(in the rows, 100 means zero)
Each path is a new rotation, seen through one point. The rows after it are directions, each followed by how far the rotation turns it, in degrees each step (0 if it stays put).
Each turn is a multiple of 5 degrees from 10 to 175, or 0.
Each row of a path follows its step; steps can be skipped.

step 4: 103,93,109,100,77,117,85,112,124,106,125,112,74,95,78,130,108,79,87,103,76,97,116,91,94,115,106,105,91,125,97,109,112,104,85,110,98,126,102,113,96,125,122,80,95,104,109,124,100,118
step 8: 113,116,103,105,85,90,98,113,103,134,96,106,70,108,107,88,108,89,118,126,129,97,95,94,97,91,105,84,92,91,93,121,109,108,101,109,83,89,86,122,107,95,85,141,89,98,115,74,77,105
step 11: 125,117,108,95,79,81,97,78,94,99,100,85,113,97,88,117,74,100,98,90,99,87,69,111,125,117,131,93,108,103,103,95,88,96,104,84,86,121,111,100,113,81,118,118,114,108,118,131,88,113
step 15: 94,115,96,73,98,113,77,86,115,126,113,100,108,110,79,107,106,104,111,107,90,79,122,83,90,103,101,96,84,102,106,74,107,133,106,123,67,103,88,103,108,102,82,81,106,100,68,98,101,116
step 17: 75,110,99,119,115,85,103,92,82,85,91,79,114,81,119,85,104,135,112,105,96,90,74,104,102,99,100,96,81,73,115,93,110,71,105,118,121,104,79,103,82,83,101,113,107,100,119,79,93,109
step 20: 126,117,93,113,102,86,85,88,96,116,125,84,97,109,103,116,125,85,69,120,107,100,113,87,86,96,110,101,117,105,111,128,109,111,118,93,93,121,83,93,78,102,102,101,109,95,134,81,100,84
step 24: 88,86,92,95,99,102,99,126,116,99,75,117,82,109,110,85,116,100,103,131,116,100,125,91,82,112,90,77,84,84,107,104,111,84,69,113,98,78,83,89,102,97,134,73,101,100,94,90,97,96
102,88,93,109,103,96,103,98,100,104,105,103,105,105,91,96,106,99,98,97,97,96,99,105,100,103,98,102,97,107,107,102,105,96,100,106,95,103,99,100,104,93,96,104,101,106,98,104,101,100
65
108,103,99,96,99,103,101,106,96,104,101,99,97,96,96,110,107,95,98,108,107,101,99,97,95,106,106,97,93,101,104,101,96,101,95,104,99,97,106,94,100,94,97,98,109,106,101,101,94,103
90
96,95,98,99,103,101,101,97,92,101,103,89,102,106,105,105,98,93,103,105,101,95,109,92,102,100,94,98,102,94,99,95,104,94,97,105,103,109,107,103,98,99,95,99,98,101,99,96,100,99
145
105,101,96,100,95,102,105,107,107,98,96,95,103,97,94,94,94,100,94,99,107,105,103,100,103,100,100,101,106,95,99,97,102,95,93,103,109,101,94,96,105,90,99,103,97,96,97,94,97,100
65
99,107,106,100,95,102,96,99,96,100,100,95,105,90,97,101,98,98,103,100,96,99,107,104,108,103,98,101,97,106,98,101,91,101,98,102,91,103,106,104,109,95,98,105,96,96,92,103,103,102
95
98,100,107,102,94,105,100,104,96,106,96,90,100,104,100,100,108,104,101,98,89,102,99,102,97,98,100,100,106,104,98,96,101,100,102,111,101,95,96,97,91,94,101,99,106,94,98,100,100,95
145

step 0: 123,89,119,93,116,108,86,121,100,105,82,109,71,89,120,104,109,153,101,110,111,102,104,130,96,106,103,118,104,94,105,103,78,124,80,95,86,110,107,94,115,94,103,109,75,102,79,91,74,96
step 2: 107,101,91,106,124,110,73,96,89,107,94,121,87,120,107,117,96,129,105,118,113,119,118,134,93,97,149,118,88,94,115,103,92,86,101,118,107,97,95,92,128,107,118,113,105,110,88,118,84,91
step 16: 107,78,72,95,109,116,84,122,107,101,95,95,72,90,103,107,88,67,111,94,134,89,132,105,105,101,112,64,123,106,107,79,92,108,105,104,73,108,105,118,103,91,83,124,97,110,109,82,99,90
step 17: 92,107,120,95,124,96,98,122,99,95,80,113,88,93,123,77,91,113,82,78,74,98,127,116,79,93,127,103,91,80,86,94,65,90,108,120,119,97,93,93,104,81,73,101,109,106,80,115,91,87
step 19: 93,94,123,90,92,113,80,106,128,119,80,105,96,120,124,65,86,97,97,92,84,123,105,117,114,90,116,110,117,89,109,81,103,74,92,103,106,103,84,107,113,91,83,132,123,109,98,118,83,80
step 28: 110,101,107,91,83,92,112,111,128,109,88,100,113,90,129,92,91,95,89,66,114,108,105,117,102,108,132,119,115,106,121,91,95,110,106,124,106,80,91,124,95,79,96,138,85,102,100,74,111,117
step 30: 111,108,130,97,120,115,109,113,115,107,125,73,86,99,121,80,102,122,91,99,131,121,79,108,111,134,117,111,122,98,115,114,104,114,87,112,98,81,77,102,104,80,102,114,98,103,101,86,85,116
101,107,103,92,98,100,94,96,95,106,99,104,98,108,108,98,96,93,101,96,97,110,91,101,105,108,98,98,104,96,98,104,104,98,100,91,100,102,104,96,98,101,102,98,98,96,101,96,98,102
70
97,87,99,98,99,103,94,96,103,96,96,95,102,99,110,95,103,102,99,94,97,100,101,98,110,100,95,110,98,98,104,99,95,101,104,103,103,100,100,95,105,100,96,99,98,91,101,98,106,96
155
93,98,94,93,101,93,103,105,93,100,105,98,102,100,104,104,101,94,106,98,103,94,97,101,107,100,98,99,107,105,95,101,104,103,100,109,98,103,95,103,97,106,97,97,92,106,106,104,105,100
170
100,99,100,99,95,101,98,103,91,101,97,102,101,98,101,99,91,104,103,106,100,100,113,94,99,111,97,96,96,97,105,107,100,98,104,103,102,102,106,106,103,102,99,98,104,101,106,102,108,106
35
101,105,94,97,98,97,98,103,102,99,95,104,99,101,103,109,99,92,99,97,104,104,99,103,95,96,102,97,91,97,101,103,101,102,101,114,102,90,107,98,102,95,99,95,99,96,93,102,105,96
70
93,105,108,94,105,101,105,96,94,96,99,102,96,96,102,100,106,102,103,101,105,99,108,105,101,101,99,103,99,98,106,109,96,100,92,98,110,98,95,98,94,100,102,96,100,98,96,103,95,94
145
97,103,100,99,94,99,105,102,95,101,100,103,95,94,103,96,96,107,97,103,103,98,95,95,102,92,100,100,103,99,92,107,108,103,98,99,95,100,97,98,107,98,91,101,111,94,99,98,100,94
55
95,101,100,99,102,98,97,101,100,103,100,99,90,104,87,95,104,94,98,99,96,100,105,103,102,106,103,101,93,99,91,98,99,96,93,98,98,100,101,101,100,100,92,102,99,100,103,95,110,91
10

step 4: 90,106,110,115,91,84,89,70,94,70,95,82,98,102,94,83,69,120,102,87,92,104,104,113,84,97,105,88,93,114,94,100,105,88,104,120,100,87,85,96,51,99,88,85,108,98,95,106,91,71
step 16: 100,103,76,105,141,114,90,78,104,88,91,93,98,127,105,118,101,112,96,66,109,98,94,126,99,105,115,71,105,83,92,110,117,102,99,78,107,91,104,97,86,111,63,107,101,111,99,101,100,105
step 17: 103,111,67,100,90,92,107,106,121,111,96,108,85,112,64,107,88,75,84,103,103,104,111,118,91,88,97,111,81,109,108,77,107,121,102,69,77,86,88,100,102,97,112,97,97,88,76,91,77,81
step 23: 70,95,109,114,71,105,90,106,66,92,108,100,91,99,102,117,78,116,109,87,105,96,118,96,94,102,82,59,104,117,109,102,130,106,75,104,101,118,98,115,93,93,114,97,115,113,103,91,90,93
step 28: 81,100,91,94,99,122,96,110,78,103,108,107,98,100,91,100,110,73,107,98,101,83,107,131,91,135,89,83,118,83,106,95,119,99,92,83,89,78,114,104,112,102,106,134,109,84,127,115,113,102
step 29: 99,139,99,117,84,81,132,81,108,94,98,92,102,99,81,98,111,86,123,104,75,112,106,109,94,97,94,95,87,95,85,109,115,91,113,119,93,80,111,83,99,90,78,96,117,99,81,120,92,73
step 30: 94,83,122,84,111,84,101,130,121,96,85,120,87,85,111,81,103,118,85,96,109,101,88,109,97,100,75,70,119,101,106,96,119,94,107,100,69,81,94,83,103,113,85,117,97,74,102,115,108,88
107,100,105,105,98,101,99,102,94,101,100,103,106,103,96,91,105,96,101,99,98,95,102,100,93,100,98,101,96,95,105,91,99,95,101,104,96,95,101,92,110,93,95,97,102,98,107,107,105,97
40
97,96,93,98,97,103,109,96,101,103,98,103,105,98,101,100,102,98,101,102,91,104,104,105,91,105,94,105,104,97,89,102,101,102,105,104,98,96,96,96,103,103,103,103,97,95,105,97,95,108
40
98,100,103,102,96,102,99,103,95,101,92,107,98,101,104,103,105,100,112,98,98,108,98,100,108,100,98,97,92,98,95,95,106,101,97,98,100,92,105,97,103,107,107,104,97,102,99,98,102,94
10

step 5: 105,91,99,125,95,116,111,91,106,98,109,99,66,87,95,65,113,96,81,75,83,111,88,124,73,93,101,90,70,116,103,100,87,111,105,101,83,104,110,106,86,91,91,86,109,61,96,81,88,118
step 9: 108,87,97,114,105,112,110,95,108,110,99,80,99,79,72,106,100,98,79,111,65,72,79,112,96,100,119,101,82,77,105,85,96,125,110,113,85,96,83,111,90,100,94,88,100,79,83,62,81,119
step 16: 135,80,100,115,87,99,116,88,107,108,80,132,102,109,102,84,87,86,102,85,108,124,117,102,88,96,99,109,106,103,86,112,109,80,99,136,120,110,122,78,88,101,115,84,120,119,99,75,116,97
step 17: 108,93,106,107,79,119,83,133,99,109,111,106,86,88,86,112,103,110,106,73,88,90,76,98,60,97,113,121,88,96,79,101,94,118,100,113,72,108,91,111,86,100,86,88,123,86,91,91,73,119
step 21: 107,88,90,123,89,91,92,124,106,114,101,112,91,99,83,113,97,101,93,116,93,65,71,89,99,127,114,131,102,85,95,123,103,119,90,123,102,94,104,119,83,104,109,78,118,99,63,82,105,102
step 23: 99,115,108,105,105,104,108,85,86,116,113,94,98,78,93,88,111,117,111,84,88,61,79,137,91,111,134,78,91,99,125,117,113,106,128,96,96,92,87,108,88,87,94,77,114,99,90,90,80,96
step 29: 105,99,76,84,77,98,91,118,97,112,96,102,105,99,87,128,114,112,87,77,103,78,86,100,82,112,133,106,117,78,87,102,120,103,110,131,100,119,87,102,71,99,101,91,97,136,86,101,85,110
102,99,106,101,100,100,96,97,94,97,102,106,96,100,104,102,113,100,99,91,96,99,100,96,94,99,94,97,94,103,95,99,105,99,105,105,98,100,100,90,106,100,99,99,101,91,104,104,102,92
125
96,100,109,100,92,111,107,105,92,95,99,97,100,101,97,104,105,100,98,93,107,98,98,99,106,105,100,105,102,99,101,101,102,105,104,94,102,102,102,107,100,101,98,91,97,101,100,95,102,95
175
99,96,97,94,105,98,109,101,92,98,97,99,107,101,112,100,98,103,98,95,95,97,102,99,98,96,99,102,108,108,101,102,94,98,96,101,101,102,98,98,99,112,109,97,102,100,99,98,98,98
175
104,94,105,102,102,98,103,99,97,104,96,97,104,102,94,112,104,106,98,101,97,93,92,102,101,91,106,93,101,98,97,95,102,98,97,101,102,98,97,108,105,98,101,103,97,102,95,107,93,97
125
106,94,104,99,95,98,97,105,101,98,103,108,103,106,94,103,97,110,112,103,101,103,96,95,96,101,90,111,105,97,102,96,102,101,99,103,99,101,100,99,103,102,105,100,105,102,96,98,103,100
80
108,105,103,97,97,101,106,96,100,99,97,110,105,102,102,104,101,100,98,107,107,103,107,103,107,97,102,94,92,105,95,90,98,103,96,97,96,106,100,96,99,102,99,96,104,101,97,102,107,102
175
94,98,96,104,98,107,101,97,100,98,95,109,100,97,95,98,102,103,91,100,98,98,101,93,99,95,97,103,97,96,103,108,89,108,99,98,93,106,100,96,106,98,99,106,100,102,91,100,95,101
85

step 5: 80,135,108,89,98,107,117,105,115,113,101,71,84,116,89,91,107,98,106,90,91,125,101,91,109,95,86,100,105,124,91,86,84,100,94,106,95,112,66,99,60,118,78,124,127,116,119,100,89,92
step 7: 68,91,102,122,97,123,119,107,102,74,85,111,107,77,109,109,91,103,117,91,112,95,84,114,117,106,99,99,105,88,106,90,98,80,97,129,74,95,105,103,108,115,77,114,115,88,124,144,92,82
step 11: 88,95,120,109,95,104,108,88,86,89,101,89,102,85,67,94,109,99,125,83,113,112,117,90,109,109,66,115,89,88,122,84,85,99,98,54,91,81,125,89,104,91,79,82,101,114,123,111,90,91
step 13: 104,113,125,89,94,121,108,96,80,107,102,94,107,117,98,105,105,130,101,90,83,109,102,115,109,112,107,91,103,103,98,123,69,96,100,106,84,76,96,87,91,123,111,73,94,66,98,95,55,75
step 14: 78,118,87,89,54,88,108,115,109,87,146,85,97,108,93,82,103,106,111,86,94,107,91,88,107,77,109,117,93,107,101,113,80,87,86,61,100,96,90,96,99,87,107,83,109,106,105,120,104,112
step 18: 121,100,76,88,85,70,117,114,112,104,116,92,75,92,115,87,99,117,87,112,78,104,112,99,104,107,80,117,115,102,88,98,102,109,95,112,86,83,81,82,97,96,87,78,140,96,92,75,70,119
step 25: 100,103,111,95,109,116,121,117,93,101,122,77,108,66,97,131,97,108,104,102,112,96,100,129,123,99,91,76,121,94,130,98,101,99,97,112,88,112,93,125,91,122,90,138,90,86,114,93,81,90
104,98,105,101,98,99,99,106,103,104,103,98,96,94,110,94,102,96,94,97,102,95,92,104,96,95,100,105,99,96,97,105,93,93,100,97,107,99,98,94,102,102,91,108,105,106,98,100,98,102
170
108,102,103,95,102,100,101,103,102,104,97,107,103,94,98,94,100,97,103,102,103,102,97,109,109,106,112,99,103,101,99,104,96,104,97,102,93,98,104,107,107,105,97,99,104,94,100,99,104,103
120
101,96,101,99,97,105,100,99,101,103,93,98,93,102,97,103,92,98,107,97,108,100,101,100,93,98,96,97,99,105,104,103,107,96,95,104,90,100,103,101,96,107,97,113,101,100,101,100,101,106
20
108,105,96,102,99,101,93,100,104,89,102,98,92,108,102,97,99,99,103,101,99,104,102,102,97,98,99,101,102,97,104,108,96,103,98,92,99,99,107,97,106,104,102,97,92,98,96,104,92,102
20
90,100,102,102,104,101,95,108,100,103,105,101,95,98,100,104,100,94,103,107,106,99,95,103,101,110,96,97,101,106,102,107,104,98,97,102,108,102,102,98,93,104,97,91,94,96,98,95,98,97
85
